Each row is where one point has got to under a steady rotation. How many steps took it there?
The counts run from 0 to 675.
[ 28,  -1,  -7,  -5,  -9,  27,  -4, -13,  -9,  28, -17, -17,   6, -32,  -6,
   4,  -5,  -6,   6,   5, -10,  16,  -6,  -2, -13, -24,   0,  -2,  10,  -6,
   5,  11,  -1, -13,  -4,  14, -23,  16, -17,  -8,  11, -17, -16,   8,   3,
  16, -27,  15, -26,   1,  13,  14, -15, -17, -17, -24,   5,  26,  -4,   4,
   0, -17,   9] -> 496
[ 27,  18,  -5,   9, -11,  12,   4, -16,  -1,  27, -10, -28,  -1, -17,   4,
  14, -16,   1, -17,   4,  -5,  31,  -5,   9,   7, -15,  -7,   2, -14, -19,
 -32,   0,  -3,  -5,  -8,   2,  -4,   5, -27,  -3, -20,   8, -23,   2,  -2,
 -10,  -1,  20, -28,  12,  26,   0, -15,   2,  -2, -10,  14,  18,  -6,  20,
   1, -12,  20] -> 491
[ 16,   0, -16, -22,  -4,  30,  11,  -8, -12,  16,  -9,  -3,   3, -20,  -1,
  10,   8,  -2,   2,  11, -10,  14,  -1,   3,   0, -13, -13,  -4,  12,  -9,
   6,   6, -10,  -5, -18,  23, -26,   6, -17,  -7,  14,  -9,   0,  18,   5,
   6, -23,   7, -23,  -1,  22,  -2, -11,  -7, -10, -29,  34,  40,  -9,   2,
  13, -16,   6] -> 291
[  5,   0,   6,   5, -10,  12,   1, -28, -11,  16,  10, -16,  11,  -2,  17,
  26,  -9, -13, -28,  -7,  11,  -1,  -7, -18,  37,  14,  -4,   8,   3, -10,
  -6,  13,  20,  22,  -1,  27,  12, -11,   0, -13, -33,   4,   2,   2, -17,
 -11,  26,   5,  -2,   4,   0,  -9, -16,  -8,   3,  -6,  -6,   7, -14,   8,
  17,  -8,  32] -> 172
[ -3,  13, -14,   6, -11,  18,   0, -10,  -1, -21,  -1, -21,  11,  10,  27,
  15, -12,   1,   3,   3, -16,   3,  22,  -4,   1,   0,  13,  22,   7,  -4,
  14,  -4, -20,  10,   0,  27,   9,  13,   6,  14,  35,  -5,   5,  13,  13,
  -7,  22,  -2, -17,  26,  -1,  28, -41,   5, -14, -14, -11,  23,   8,   3,
   0,  -9,   6] -> 325
[ 21,   7,   3,  -4, -15,  16,  16, -32, -17,   4,  -6,  14,   6, -28,   1,
  16,  -8,  -6,  -1,  -3,   9,   2,   8,  21,  12,   3,  -2,  -3,  -3, -13,
  -9, -12,  -5,  22, -19, -12,  -8,   6, -18, -20,   1,  -8,  20,   3,   5,
  -7, -18,  -7,   4,  -7,   5,  -8,   3, -25, -15, -21,  30,  27, -15,  -8,
  18, -33,  14] -> 43
[ 22,  -1,  -7,  15,  -3,  14,  14,  12, -16,  28,  21,   3,  -9, -14,  -8,
   8,   4,  -4,  -1,  -2,   4,  32,   0,   6,  21, -16,  -8,  -1,   9,  -9,
 -33,   8,   5,   4, -19,   6,  -9,   6, -26,  -6, -26, -11,  -7,   0, -14,
  -1,  -7,  15,   3,  -2,  11, -23,  -4,  -6,  -8, -20,  39,  12,   7,   4,
   9, -25,  25] -> 652
[ 13,  20,   3,  28, -13,  17,   9,   5,  19, -17,  -7, -14,  -8,  12,  19,
  17, -18,  11,  10,  12, -10,  26,  26,   9,  -8,  -3,  17,  17,  -3,  -7,
 -13, -15, -33,   2,  -2,  -5,   0,  14, -16,   9,   1,  -4,   5,   9,  11,
 -15,  15,  10,  -9,  21,  -6,  26, -19,   9,  -9, -17,   5,  14,   0,  11,
  12, -21,  17] -> 95
[ 23,  22,  -7,  19, -12,   9,   3, -13,  -1,  23, -11, -30,   0, -15,   8,
  14, -21,   5, -17,   2,  -9,  35,   0,   7,   6, -14,  -7,   4, -19, -18,
 -33,  -5,  -7,  -4,  -5,   0,   1,   4, -26,   1, -19,   8, -19,  -1,  -1,
 -10,   6,  19, -25,  16,  23,   2, -20,   5,  -1,  -8,   9,  15,   1,  19,
   0, -12,  18] -> 490
[  9,  23,   7,  19, -11,   2,  15, -35, -16,  -8,   8,  15,  10, -18,   4,
  15,  -9,  13,  -9, -10,   3,  21,  24,   5,  19,   7, -21,  -1, -21,  -7,
 -17, -15,  -2,   8, -19,  -2,   8,  -1, -22,  -6, -10,  -6,  22,  -6,  -2,
 -21,  -1, -10,   6,   3,  19, -24,  -9,   0,   4, -13,  24,  29,   4,   6,
  18, -19,  13] -> 39
[ 17,  -8,  -4,   7,  -6,  28,  11,  17, -17,  22,  17,   9,   1, -23,  -6,
   3,   9,  -7,  23,  -2,   4,  15,   9,   0,  -1, -23,  -4,   5,  20,   2,
   0,   8,   3,  -1, -11,  10, -22,  10, -16,   1,   6, -30,   5,   1,  -6,
  20, -22,   8,   8,  -3,  -4,  -7,  -6, -20, -25, -33,  22,  26,   4, -12,
   5, -30,  18] -> 656
[  7,  -2,   4,  28,  -3,   1,   5, -41, -11, -31,  -1,  21,   2,   4,   7,
  27,  -6,   3,   1, -10,  -4,   4,  26,  -9,   7,  10,  -5,   3,   7,   8,
   3,  -3, -16,  12,  -9,  12,  14,  17,  -8,  -8,  -7, -14,  38,   3,  -7,
 -12,  17,  -2,  15,  -9,  -6,   9, -17,   5,   9,  -7, -22,   6,   1,   6,
  21, -19,  26] -> 589
[  4,   9,   6,  40, -11,   0,   1, -39, -23,   0,  14,   2,  19, -16,   5,
  10, -16,   1,  -8, -23,   2,  11,  17, -21,  15,   3, -16,   6,  -9,   5,
  -3,   6,  14,   5,   6,  16,  24,  -2,   1,   4, -13, -14,  20, -10, -12,
  -9,  25,  -2,   8,   4,  -1,  -5, -22,  -6,   8,  -7, -37,   4,  11,   3,
   7, -11,  22] -> 196
[ 20,  -4,   9,  24,  -8,  22,  -4, -10,   9, -10, -14, -24,  16,  -4,  10,
   5,  -3,  16,  16,   5, -12,  33,  23, -13, -27, -14,  -8,  10,  -6,   7,
   2,   0, -14, -21,   5,   9, -12,  15, -17,  11,  18,  -5,  -6,   3,  13,
  16, -12,  10,  -6,  20,  15,  22, -26,  13,  -9, -17, -10,  30,  10,  16,
   9, -12,   4] -> 501
[ 15,   4,   6,  30, -22,  21,  16,  -6, -10,   2,   0,  -2,  18, -17,   6,
  10, -18,   3,  21,  -5,   5,  17,  26,   3, -21, -10,  -9,  16, -13,   4,
   3,  -6, -13,  -8,   9, -14,  -4,  -1,  -2,  19,   9,  -9,  27, -14,  10,
   9,  -1,   5,  17,  14,  -4,   9, -15,  -8, -11, -29, -19,  31,  -1, -14,
   8, -34,  15] -> 456
[ 15,  -7,  -1,  12,  -6,  25,  11,  19, -13,  14,  16,   7,   5, -22,  -5,
   3,   8,  -4,  29,  -4,   3,  15,  15,  -3,  -4, -24,  -3,   7,  18,   6,
   3,   7,  -2,  -4,  -9,   9, -21,  11, -12,   5,  10, -33,   9,  -1,   0,
  25, -18,   6,  12,  -1,  -4,  -3,  -8, -18, -25, -32,  14,  26,   9, -14,
   5, -32,  16] -> 657
[ 16,   8,  -2,  46,  -1,  13,  26, -12, -22,   8,   5,  -3,  10, -36,  -4,
 -31,  -5,   2,  12, -21, -10,  33,  13,  -8,   3, -18, -24,  -2,   3,   1,
  -3,   0,   2,   4,   5,   4,   9,  -1,  -1,  19,  20, -12,   5,  -1,  12,
   4,  -1,   6,   0,  12,  10, -12, -15,  -3,   0, -14,  -7,  -6,  29,   0,
  -2, -23,  11] -> 238
[  0,   1,  10,  20, -10,   8,   1, -24,  -6,   4,  15, -22,  11,  10,  24,
  24, -13,  -3, -25,  -8,   7,  10,   4, -22,  33,  16,  -7,  11,  -5,  -4,
  -4,   9,  14,  16,   6,  27,  19, -13,   4,  -2, -26,   8,   7,   1, -12,
 -13,  36,   3,   3,  15,   0,  -8, -25,   5,   8,  -2, -12,   5,  -4,  13,
  17,  -6,  28] -> 170
[ 38, -16,  15,  17,  -4,  22,  27, -17, -10,  16, -14,  -9,   5, -24,   0,
 -18,  -5, -16,  -2, -10,  18,  15,  -7,  12,  10,  -3,  -4,  -2,  13, -13,
 -14,  -3,   6,  27,   1, -13,  -1,   4,  -8,  -7,   6,  17,  -2,   5,  18,
   6, -16,  11,  16,   1,   0,  -8,   7, -20, -12, -11,  16, -10,  -3,  -2,
  11, -38,  23] -> 232
[ 10,  19, -13,  19,  -3,   9, -13, -22,   2,  -4, -18, -25,   0, -25,  11,
  21, -15,  23,  -2,  -3, -21,  24,   6, -10,   2, -18,  -6,  -2,  -9,   1,
 -10,  -6, -12, -11,  -9,  15,  -1,  14, -23,  -4,  -5, -21,  -9,   4,   1,
  -3,   4,  17, -35,   8,  16,  22, -26,   7,  -2,  -3, -21,  13,  -1,  26,
   9,  -7,  11] -> 516
[ 23,  -9,   8,  11, -19,  23,  29,  -1,  -8,  20,   2,  -7,   5, -18,   9,
   4, -13, -17,   2,  -7,  19,   7,  -4,  16,  13,   2,   1,   7,   6, -14,
  -9,  -3,  -1,  28,   5, -20,  -6,  -6,   6,   1,  -8,   9,  16,  -2,   9,
   5,  -1,   6,  17,   7,  -9,  -7,   3, -24, -13, -22,  12,   6, -19, -18,
  19, -43,  30] -> 436
[  7,  25, -18,  20,  -3,  11,  -9, -22,  -3,   0, -18, -27,   2, -30,  14,
  18, -15,  21,   1,  -6, -26,  17,   8, -10,   2, -20,  -3,   0,  -6,   0,
  -4,  -4, -12,  -9,  -6,  13,   4,  10, -17,  -4,   3, -25,  -7,   4,   2,
  -2,  10,  15, -37,   8,  12,  26, -26,   1,  -5,  -4, -25,  13,   4,  18,
   1,  -5,  14] -> 515
[ 20, -36,   8,   4,   8,  21,   5, -21, -13,  -2,  -3,  -7,  13, -28,   6,
  -6,  13,  -7,   7, -21,   8,   1,  -5,  -7,  17,  -4, -10,  -7,  25,   8,
   8,   7,  13,  29,  -9,   7,  -7,  13,  -1, -18,  15,  -7,   5,   7,  10,
  26, -24,   4,  21,  -6,   2,  -3,  -4, -21, -19,  -8,   7,   3,  -4,  -2,
  24, -33,  20] -> 1
[ 11,  -2,   0,  36,   2,   2,  15, -26, -24,  -8,  23,  26,   0,   7,  -9,
   1,   4,  -5, -11, -13,  -6,  27,  19, -13,  15,   6, -17,  -3,  13,   1,
  -9,  10,  -2,   6, -10,  26,  16,  10, -10,   4, -10,  -8,  17,   7, -13,
 -18,  15,   1,  12,  -2,   8, -21, -23,  13,  20, -12,  10,   0,  26,  10,
  14,  -8,  22] -> 605
[ 16,  12,   9,  34, -13,   6,   9, -38, -25,   3,  -4,  12,  16, -35,  -4,
   3, -11,   4,  15, -21,   4,   7,  23, -10,  -2, -11, -13,   5,  -4,   6,
   2,  -2,   4,   0,   1,  -1,   9,   3, -13,  -2,   3, -25,  26, -10,  -3,
   1,   3,   1,  11, -10,  -4,   1,  -3, -22,  -6, -15, -34,  12,  12,  -7,
   0, -29,  22] -> 223
[ -1,   7,   1,  33, -12,   7,   6, -32, -27,   5,  12,  -2,  24, -21,   5,
  -1, -14, -10,  -3, -22,   1,   4,  11, -24,  17,   0, -13,   8,   3,   5,
  11,  12,  17,  12,  10,  22,  22,  -6,  14,  10,   6, -16,  18,  -5,  -5,
  -3,  22,  -5,   4,   7,  -6,  -3, -24, -13,  -1, -11, -37,   2,  16,  -8,
  -2, -11,  22] -> 194
[ 13,   6,  18,   7,  -7,  23,  -3,   3,  18,  -6,   3,  -5,  -2,  24,  10,
  29,   4,   7,   2,  21,  -6,  30,  23, -14,  -7,   1,   5,  12,   7,  -1,
  -3,   2, -12, -18, -10,  27, -18,   7, -29,  -7, -20,  -9,  -5,  15,  -9,
  -2,   1,  12, -10,   8,   4,  11, -13,  14,  -2, -25,  23,  31,  -3,  23,
  24,  -5,  16] -> 112
[ 14,  -7, -12,   1,  -3,  15,  -8, -18,   2, -10,  -4,  -5,  -2,  11,   4,
  31,   1,   8, -10,  10, -17,  31,   9,  -2,  -4,  -4,  -7,  -7,   0,  -2,
  -8,   3, -22, -11, -19,  21, -12,  24, -20,  -7,  -7,  -3,  -4,  13,  -5,
  -2, -11,   7, -13,  10,  25,   9, -33,  24,   6, -12,  21,  32,  -4,  25,
  27,  -2,  10] -> 315
[ 14,  14, -15, -19, -10,  22,  15,  -8,  -2,   8, -15, -31,  -2,  -2,  27,
  19, -10,  -7, -17,  13,  -5,   6,  -5,  17,  21,   2,   6,  12,   0, -22,
 -11, -10, -17,  22, -13,  12,  -3,   0,  -8,  -1,  10,  16,  -5,  18,  15,
 -15,  14,   7, -24,  15,  13,   8, -18,  -1, -11, -11,  31,  23, -15,   5,
   4, -17,  15] -> 304
[ 10,   7,  12, -12, -12,  34,   7,  10,  13,   5,  -7, -21,   3,  11,  23,
  16,  -4,  -9,   7,  21,   4,  -3,  11,  -5,   3,   1,  26,  24,  21,  -9,
  13,   0,  -9,  10,   0,  26, -18,  -1,  -6,  -4,  11,  -5,  -3,  21,   7,
   3,  10,  10, -14,  10, -17,  24,  -9, -15, -26, -28,  12,  24, -14,  -1,
   7, -20,  20] -> 117
[-10,   8, -22,   4,  -6,  22,  -3,   0,  -8,  14,   6, -24,   2, -15,  23,
  21, -14,  -9,  -5,  -4, -11,  -8,  -9, -17,  27,  -5,  13,   9,  19,  -5,
  15,  14,   2,  20,   0,  33,   4,  -4,  15,  -1,  -3, -22,  -1,  14,  -6,
   1,  28,   9, -25,   8, -17,  15, -25, -19, -12, -14, -21,   1, -13,  -1,
   6, -12,  28] -> 148
